0: [ 99  96 152 160 166  71  68 133]
1: [ 98  62 137 185 188  58  35 141]
2: [ 99 159 173 151 133  86  90 125]
3: [164 139  96  88 105 199 184 141]
4: [111 122 152 144 139  91  90 127]
5: [133  76 121 141 152 115 120 131]
6: [143 103 104 130 137 146 146 133]
7: [145  46  87 148 172 121 122 126]
8: [148 103 104 128 129 148 142 134]
9: [127  63 117 152 169 101  91 127]
10: [ 99 214 160 106  85 127 146 117]
11: [152  99  93 119 131 160 154 135]
12: [147  84  91 133 141 141 145 130]
13: [122 157 155 131 118 111 115 121]
14: [160 145 100  90 104 189 184 134]
15: [151 137 116 108 115 166 160 135]
16: [175  26  33 122 175 156 153 120]
17: [ 92 124 160 159 151  77  74 125]
18: [120 140 148 139 127 108 106 127]
19: [149 157 113 104 101 179 172 129]
20: [150 142 106 106 107 168 165 131]
21: [124  58 115 157 172  93  73 132]
22: [146 188 114  73  80 197 213 124]
23: [135 109 132 139 130 123 118 137]
24: [ 90 227 181 104  76 134 147 116]
25: [117 183 169 118 102 118 122 126]
26: [152 111  92 111 119 170 161 138]
27: [140 154 119 116 112 165 151 132]
28: [200 146  56  39  88 250 252 126]
29: [158 106  84 110 122 173 167 134]
30: [110 196 161 111  90 125 136 126]
31: [154 158 105  89 104 190 192 134]
32: [183  14  22 126 184 151 149 118]
33: [168  66  62 118 137 162 163 121]
34: [112 209 150 103  91 145 172 119]
35: [ 92 115 162 166 155  72  69 126]
36: [102 208 157 113  88 131 146 117]
37: [118  64 121 157 167  89  75 132]
38: [145 103 104 128 134 151 148 137]
39: [158 101  87 111 123 171 163 136]
40: [161  54  61 127 152 154 151 122]
41: [ 90 147 178 162 150  80  73 124]
42: [111 199 147 111  95 135 148 127]
43: [122 115 139 143 142 108 104 132]
44: [141 144 124 120 115 143 149 120]
45: [130  97 138 142 133 114 104 131]
46: [113 180 166 119 105 115 118 130]
47: [122 189 139 112 102 140 156 119]
48: [120 116 149 144 148  97  93 126]
49: [107 122 158 151 152  84  89 124]
50: [129  89 127 140 156 102 108 131]
51: [100 156 165 145 135  95  96 128]
52: [175  41  34 121 166 155 159 124]
53: [117 156 149 129 116 113 118 128]
54: [111 153 156 136 119 114 108 125]
55: [110 201 155 111  83 137 144 115]
56: [112 130 151 144 141  96  97 126]
57: [108  97 158 157 161  86  75 129]
58: [112 165 163 131 119 108 107 126]
59: [123 163 147 122 114 120 129 124]
60: [118 151 147 133 119 112 117 124]
61: [106 123 154 149 144  93  94 124]
62: [124 126 143 145 137 110 103 135]
63: [134  85 121 143 147 117 120 132]
64: [ 69 211 221 138  95  95  97 136]
65: [ 96 117 159 162 159  76  68 128]
66: [155  98  85 116 126 158 154 130]
67: [157  61  62 127 148 152 156 129]
68: [111 197 163 115  96 117 133 123]
69: [170   0  57 165 202 116  81 133]
70: [ 97 110 159 161 156  75  71 125]
71: [125 168 136 123 109 126 140 129]
72: [112 162 158 130 115 108 110 126]
73: [105 176 171 128 114 104 111 132]
74: [ 91 240 175  96  74 138 168 117]
75: [176 136  75  67  94 220 212 137]
76: [164 111  77  98 127 180 185 128]
77: [125 161 142 127 106 130 131 122]
78: [ 99 244 172  89  65 155 186 113]
79: [110 188 163 117  99 118 127 128]
80: [ 89 187 200 137 113  99  89 136]
81: [ 79 133 179 168 152  66  59 123]
82: [114 161 162 128 111 112 112 128]
83: [137 185 126  97  89 171 171 127]
84: [156 154 103  92 104 192 189 134]
85: [145   0  83 174 195  93  61 131]
86: [172  27  30 127 168 156 146 119]
87: [130 107 136 143 140 115 111 141]
88: [152  96  88 122 133 156 159 129]
89: [106 137 151 143 137  98  97 125]
90: [128  43 108 160 184  98  75 134]
91: [108 167 168 129 117 105 107 131]
92: [148  89  83 123 132 163 150 132]
93: [120 171 145 121 107 114 126 130]
94: [121 143 139 134 128 111 117 130]
95: [143 161 118 108 108 163 164 121]
96: [118  92 132 147 162  94 102 132]
97: [128 128 137 136 132 117 119 132]
98: [150  84  83 125 141 150 152 131]
99: [134 138 129 128 123 124 136 131]
100: [104 208 168 110  92 118 143 122]
101: [129  76 124 143 157 105 108 129]
102: [165  50  52 126 161 146 155 125]

[127 180 133 108 101 149 158 118] 47 95 83
[128  60 115 149 164 110  97 129] 9 101 21
[ 72 212 220 135  97  99  96 135] 64 80 73
[132 129 132 131 126 120 122 133] 97 99 94
[138 114 132 138 132 125 124 132] 23 97 87
[154 115  95 112 122 170 156 136] 26 39 29
[133 151 129 117 109 145 144 122] 44 27 77
[132 186 131 101  92 158 168 123] 83 47 95
[103 149 164 146 132  99  98 128] 51 89 2
[181 145  75  58  97 229 226 134] 75 28 3
[183 149  73  62  94 227 224 136] 75 28 3
[131  60 119 150 162 105  93 127] 9 101 21
[128 168 127 117 110 136 145 117] 71 77 47
[140  58  95 142 157 123 126 130] 7 5 63
[ 47 224 255 152  94  76  69 138] 64 80 2
[169 109  69  92 113 192 183 132] 76 29 39
[ 64 145 195 188 150  55  38 134] 81 41 35
[114 202 145 104  94 149 171 122] 34 47 42
[ 82  78 166 193 187  44  21 138] 1 0 35
[143  74  96 138 147 132 137 120] 12 98 5
[143  50 105 145 165 115 115 127] 7 5 9
[142  56  98 146 163 119 125 128] 7 5 63
[149  36  92 145 167 119 113 129] 7 9 5
[ 63 216 230 149  99  85  78 143] 64 80 73
[141 115 130 134 135 127 130 132] 23 97 99
[138  74  95 139 145 134 135 124] 12 98 5
[122 186 142 113 100 145 151 123] 47 42 55
[139  49  97 144 169 111 112 128] 7 9 5
[130 143 137 128 125 121 129 127] 99 94 97
[100 235 170  88  64 154 180 113] 78 74 24
[179 156  79  59  93 229 228 134] 75 28 3
[ 85 229 191 105  69 131 142 116] 24 74 10
[122 159 145 126 114 119 127 126] 59 53 77
[ 99  55 140 183 196  50  25 137] 1 0 37
[131 128 138 137 125 121 123 133] 97 99 23
[132  94 132 139 149 108 105 131] 50 45 87
[140 170 122 104  99 161 170 125] 95 83 19
[172 150  84  67  96 221 216 136] 75 3 84
[ 74 138 186 178 152  61  51 124] 81 41 35
[ 84 188 199 140 107  94  92 130] 80 64 73
[121 201 144 100  84 159 171 115] 34 83 47
[ 94 123 156 161 152  78  77 126] 17 65 35
[141   6  85 162 192  99  68 130] 85 90 69
[126  73 121 145 156 107 101 136] 101 50 5
[146 130 115 116 124 160 150 137] 15 27 20
[137  90 117 140 145 123 125 130] 63 5 23
[104 235 169  87  69 161 181 121] 78 74 34
